In the rows, zero is written as 128.
Named moves (each a turn or a mirror), then the moves between two rows, first move first; the first pair answered:
zite (before -> after):
[107 143 124 134 132 132 103 171  78 143 121 136 123 158]  ->  [104 146 127 136 132 135 101 164  78 135 123 136 125 160]
[155  89 129 125 104 125 151 128 134 141 121 128 125 131]  ->  [149 101 133 134 115 140 115  92 138 110 129 127 131 144]
[118 136 129 139 123 117 128 118 119 103 142 129 128 135]  ->  [122 130 127 138 114 111 151 137 119 122 135 130 121 131]
kez (before -> after):
[130 138 130 169 137 125 142 136 135 148 120 113 126 112]  ->  [128 129 131 145 114 122 156 157 130 133 111 119 120 147]
[141 109 138 115 103 133 155 145 118 112 127 124 130 158]  ->  [138 117 143 131 128 151 123  97 123  99 134 119 139 141]
[136 127 110 108 130 150 121 135 119  99 140 143 122 171]  ->  [136 142 111 136 157 157 105 104 128 110 149 141 130 133]
vof (before -> after):
[108 158 131 134 140 157  88 116 120  98 131 131 127 135]  ->  [103 155 129 117 113 145 111 157 117  97 126 142 120 159]
[131 151 108 133 132 124 155 135 132 170 147 123 144  93]  ->  [127 156 106 127 130 119 158 147 130 171 151 123 143  99]
[120 110 146 136 113 142 137 107 137 110 105 138 151 104]  ->  [111 135 143 146 121 141 122 113 136 104 114 144 158 104]
[136 131 156 107 125 108 139 141 128 141 121 115 104 142]  ->  [142 123 159 113 138 117 135 116 127 143 123 108 103 125]
Now pairs of rows:
(two moves a pair)
[162 118 134 124 137 131 145 138 137 173 116 119 133  84]  ->  [156  99 149  96 115 160 117 110 134 105 106 117 132 145]
kez then kez
[163 118 128 132 109 131 152 129 159 153 104 127 116  93]  ->  [161 116 136 135 118 147 126  90 164 127 109 123 121  96]
kez then vof
[135  83 140 113 112 120 146 131 111 134 117 126 126 123]  ->  [134  96 135 127 127 117 140 128 114 154 126 126 128  94]
vof then kez
[134  95 133 102 152 153 160  70 142 151 120 107 124 123]  ->  [124 106 136 111 165 161 142  59 142 142 125 108 131 124]
kez then zite
[129 121 133 132 122 142 116 148 137  99 143 135 128 157]  ->  [137 112 141 144 139 152 112 113 140 107 150 127 127 124]
vof then kez
[123  95 130 108 129 154 115 123 136  86 107 153 130 165]  ->  [121 104 132 121 142 161  98 106 141  83 113 150 135 152]
vof then vof
[164  64 136  79 114 141 116 124 125 131 130 115 116 153]  ->  [172  88 130 115 155 133 118 111 133 179 143 114 126  89]
kez then kez
[ 99 155 123 141 125 112  97 139 127 142 149 136 150 108]  ->  [110 127 124 124 100 102 133 166 125 151 135 137 140 119]
zite then vof
[118 140 145 133 142 141 114  99 131  93 124 124 140 138]  ->  [113 159 132 149 154 127 111 119 133 109 134 127 141 117]
vof then kez
[145 129 116 145 163 125 131 136 123 143 121 121 123  63]  ->  [141 125 105 127 139 111 153 183 120 147 116 132 117  86]
zite then kez
[120 141 119 125 131 144 107 120 131 123 127 140 129 131]  ->  [131 123 118 121 122 133 141 135 132 148 117 136 122 115]
zite then vof
[141 125 126 145 132 119 145 136 128 173 132 121 126  84]  ->  [125 124 139 123 117 151  95 104 124  90 132 121 132 155]
kez then zite
[115 128 134 119 120 135 119 140 124 105 114 130 122 172]  ->  [116 152 123 152 153 122 124 132 129 152 129 125 125 109]
kez then kez
[117 153 127 146 144 121 125 154 123 145 144 133 127 103]  ->  [134 100 141 118 116 129 158 153 123 135 121 127 115 126]
kez then vof
[135 107 137 108  99 136 136 110 104  97 100 137 118 158]  ->  [145 107 125 129 119 118 166 121 109 158 101 132 117  96]
kez then zite
[134 114 123 114 109 115 146 152 121 115 117 133 142 151]  ->  [134 133 124 148 151 128 115 102 127 126 135 127 154 104]
kez then kez
[132  98 116 124 115 118 165 145 123 160 113 136 107 135]  ->  [136  87 120 129 120 124 163 127 123 155 113 129 107 131]
vof then kez
[101 157 125 122 111 119 143 162 112 117 130 134 123 149]  ->  [109 144 125 118 112 116 157 164 114 129 127 131 119 140]
kez then zite
[122 110 147 130 135 133 127  93 161  69 114 123 122 149]  ->  [129 112 129 125 115  96 181 160 157 119 107 131 108 136]
vof then zite
[111 127 149 125 143 156  84  73 129  85 129 123 125 143]  ->  [110 128 124 103 103  99 164 191 124 146 117 135 109 143]
vof then zite
[138 137 142 110 115  93  95 115 142  98 129 135 127 153]  ->  [143 153 126 131 127  74 118 135 143 142 134 135 128 107]
kez then kez
[147  90 130  98 112 125 123 136 133 126 112 112 101 135]  ->  [152  93 127 114 130 124 124 120 135 145 119 106 103 102]
vof then zite
[120 135 148 145 138 126  82 115 112  79 129 133 147 182]  ->  [163  66 148 142 124 104 167 133 115 158 104 117 122 123]
zite then vof
[121 141 124 140 138 120 126 159 123 139 145 125 135 107]  ->  [120 116 135 113 109 131 129 156 121 108 133 127 130 149]
vof then kez
[129 138 139 134 145 137 118 117 137 140 125 129 135 125]  ->  [130 128 137 116 126 132 134 144 132 136 116 133 131 148]
kez then kez
[130 128 120 132 124 108 163 158 129 163 119 138 119 114]  ->  [125 129 134 149 151 144 107  78 132 118 128 126 128 113]
vof then zite
[144 114 120 130 127 117 136 125 131 151 128 120 127 113]  ->  [137 115 129 121 126 133 113 105 127 113 129 124 130 143]
kez then zite
[132 169  96 148 116 132 124 104 141  94 140 147 138 150]  ->  [134 159 102 149 116 138 125  93 143  91 138 142 138 146]
vof then kez
[124 137 140 135 147 147  97  69 144 110 148 111 132 130]  ->  [141 124 128 136 141 117 154 113 144 177 139 110 119  85]
zite then vof
[113 173 108 151 117  95 144 139 124 124 133 135 115 158]  ->  [116 161 111 144 110  95 151 144 120 124 126 137 110 165]
kez then zite
[118 139 140 130 136 126 124 123 153 163 124 103 124 103]  ->  [117 136 137 118 119 119 139 153 152 162 119 104 119 120]
zite then kez
[114 158 118 133 135 112 125 167 130 141 134 141 138 127]  ->  [115 139 133 127 136 143  92 111 131  97 132 132 141 148]
vof then zite
[100 166 111 145 131 122 134 164 116 149 148 109 145 102]  ->  [ 93 156 121 122 111 137 109 154 112  99 141 115 148 158]
kez then zite
[129 150 120 140 137 118 141 159 137 145 146 137 140 121]  ->  [126 139 128 128 132 139 111 122 137  98 140 133 142 157]
kez then kez
[132 171 114 118 119 119 122 151 116 127 132 130 107 137]  ->  [139 151 127 117 120 142 108 108 117  98 126 123 110 149]
vof then zite
[120 131 114 118 121 112 141 145 117 157 140 125 132 114]  ->  [135  97 127 101 113 133 136 111 115 131 126 118 123 134]
kez then vof
[157 116 130 108 149 148 126 111 137 113 119 132 124 144]  ->  [142 144 124 112 153 146 113 124 137 107 129 140 131 149]
vof then vof
[154 118 112 124 140  85 146 148 141 147 109 110 103  81]  ->  [140 139 120 142 166 107  93  97 139 114 124 107 118  81]
vof then zite
[122 132 102 145 106 125 136 174 124 104 130 113 137 182]  ->  [140  93 117 138  99 135 151 149 124 105 117 103 131 176]
zite then vof
[166 131  96 138 143  85 184 177 140 167 118 152 125 102]  ->  [126 181 100 131 147 114  98 154 132  68 136 164 144 183]
zite then vof
[143 108 125 120 121 119 157 140 121 157 112 125 115 110]  ->  [140 121 132 139 147 136 120  92 124 135 123 119 125  95]
vof then zite
[139  98 145 120 119 153 119  93 130 110 125 120 133 149]  ->  [143  87 144 116 117 149 134  97 128 120 123 117 125 140]
zite then kez
[133 137 101 129 114 115 117 165 113 134 121 128 146 137]  ->  [135 118 108 121 106 123 117 158 112 120 116 123 145 154]
zite then vof
[126 129 120 129 133 147 124 119 123 121 127 137 144 142]  ->  [125 139 112 131 133 138 130 139 125 134 129 144 145 133]
kez then vof
[111 126 152 130 115 162 104  99 144  62 121 123 120 155]  ->  [123 101 159 114  97 156 130 111 143  72 105 118 112 158]
zite then kez
[134 116 117 103 107 124 159 145 128 141 118 115  95 139]  ->  [130 127 127 131 139 151 116  79 135 129 131 110 105 114]
kez then kez
[147  94 128 102 119 131 168 125 109 135 124 126 126 141]  ->  [150 104 124 123 141 130 165 113 113 157 135 123 132 103]
vof then kez
[157  81 147 122 103 140 148  85 135 120 122 122 105 145]  ->  [162  91 142 139 122 135 153  78 137 149 125 120 108 108]
kez then zite
[139 101 139 115 119 119 137 134 123 140 119 144 125 129]  ->  [131 113 141 126 136 135 109 103 127 123 127 145 129 125]
kez then vof
[124 122 143 143 162 144 105  80 138 118 145 114 137  97]  ->  [134  82 137  99 108 116 171 156 131 134 123 119 118 138]
zite then kez
[144 104 123 143 126 119 155 138 142 161 126 121 113 104]  ->  [136 129 123 162 149 137 115 104 147 143 140 122 128  95]
vof then zite
[130 139 123 122 119 108 159 164 128 153 127 136 115 121]  ->  [143 134 131 140 144 130 144 114 133 158 131 124 116  88]
vof then vof
[112 155 117 160 152 137  91 100 132 121 144 130 140 107]  ->  [101 172 109 138 126 121  99 147 125 107 142 145 141 150]
vof then kez
[ 88 140 136 113  92 121 150 180 125 102 111 138 123 158]  ->  [ 84 162 145 149 143 147  92 102 134  86 131 129 136 127]
zite then kez
[ 98 146 117 125 131 127 103 115 100 126 142 154 130 109]  ->  [ 95 134 121 109 116 127 106 120  99 110 135 155 130 131]
vof then kez
[122 139 114 106 104 100 150 191 125 144 133 144 113 150]  ->  [120 151 131 143 159 142  77  83 132 107 149 130 130 124]
kez then kez
[118 170  97 134 163 131 109 134 144 132 134 127 125 105]  ->  [125 151  94 117 135 114 142 172 143 148 123 130 113 119]
zite then vof
[122 134 119 129 120 131 127 131 128 105 132 127 141 143]  ->  [126 127 123 135 130 136 124 110 132 107 131 122 138 129]
vof then kez
[132 122 168 128 102 135 119 114 134 107 123 122 134 167]  ->  [137 142 156 157 125 109 141 134 139 170 133 118 135 103]
kez then kez
[140  95 142 140 150 138 146  92 134 164 127 113 121  82]  ->  [108 167 131 159 164 135  92 108 131 136 151 132 143 101]
zite then vof
[135 128 137 122 144 138 119 109 117 132 119 123 137 121]  ->  [127 150 125 122 140 124 125 134 117 140 125 131 143 120]
vof then kez
[148  98 133 128 137 137 130  93 139 134 122 120 118 111]  ->  [144 110 132 129 145 143 118  85 140 125 128 122 125 113]
kez then zite
[129 126 137 119 128 107 132 165 152 124 107 123  94 120]  ->  [129 131 145 130 149 129  98 119 157 103 113 119 103 114]
kez then kez
[112 112 139 166 140 135 127 136 144 156 102 116 136 105]  ->  [103 118 152 155 130 148 103 122 140 115 101 116 139 142]
kez then zite
[ 85 128 137 114 111 139 125 119 126 104 140 139 131 165]  ->  [112  88 147 114 111 137 167 114 125 141 122 129 115 134]
zite then vof
[126 133 130 129 142 138 114 100 120 130 120 124 127 124]  ->  [121 145 120 125 130 118 132 147 117 145 121 133 122 129]
vof then zite
[133 118 126 122 111 126 126 142 130 126 117 131 130 143]  ->  [137 112 125 127 114 121 137 139 130 137 115 129 126 131]
kez then zite
[127 141 127 115 107 113 145 157 119 135 130 139 130 142]  ->  [132 121 140 110 111 133 128 115 120 104 123 129 128 159]
kez then vof
[151 105 108 139 166 139 112 128 128 161 131 111 122  77]  ->  [134 112 120 124 158 163  72 111 124  99 134 114 134 134]
kez then zite
[135 120 122 145 129 127 118  99 134 139 123 117 131  97]  ->  [123 150 112 143 127 104 125 142 131 149 130 125 134 103]
vof then zite
[105 165 120 124 127 124 112 145 127 106 135 140 137 147]  ->  [115 134 130 107 116 133 120 133 128  93 121 137 131 164]
vof then zite
[136 110 128 157 111 114 154 133 121 162 128 131 129  99]  ->  [126 132 130 173 133 130 115  98 124 139 142 131 142  98]
vof then zite
[129 121 106 122 130 121 111 117 137 108 137 121 154 145]  ->  [144 102 103 119 127 112 138 123 138 136 132 114 146 124]
zite then vof
[112 144 131 139 154 157  69  75 131  86 139 127 147 155]  ->  [133  86 135  87  94 136 144 145 122  96 107 131 122 196]
zite then kez
[109 116 144  95  97 132 117  94 124 103 160 119 116 164]  ->  [116 104 148 102 101 137 122  77 126 109 158 115 117 150]
zite then kez
[107 130 144  91 123 154 101 112 124  97 136 136 125 179]  ->  [115 162 120 128 152 119 139 146 130 187 146 140 126  90]
kez then kez
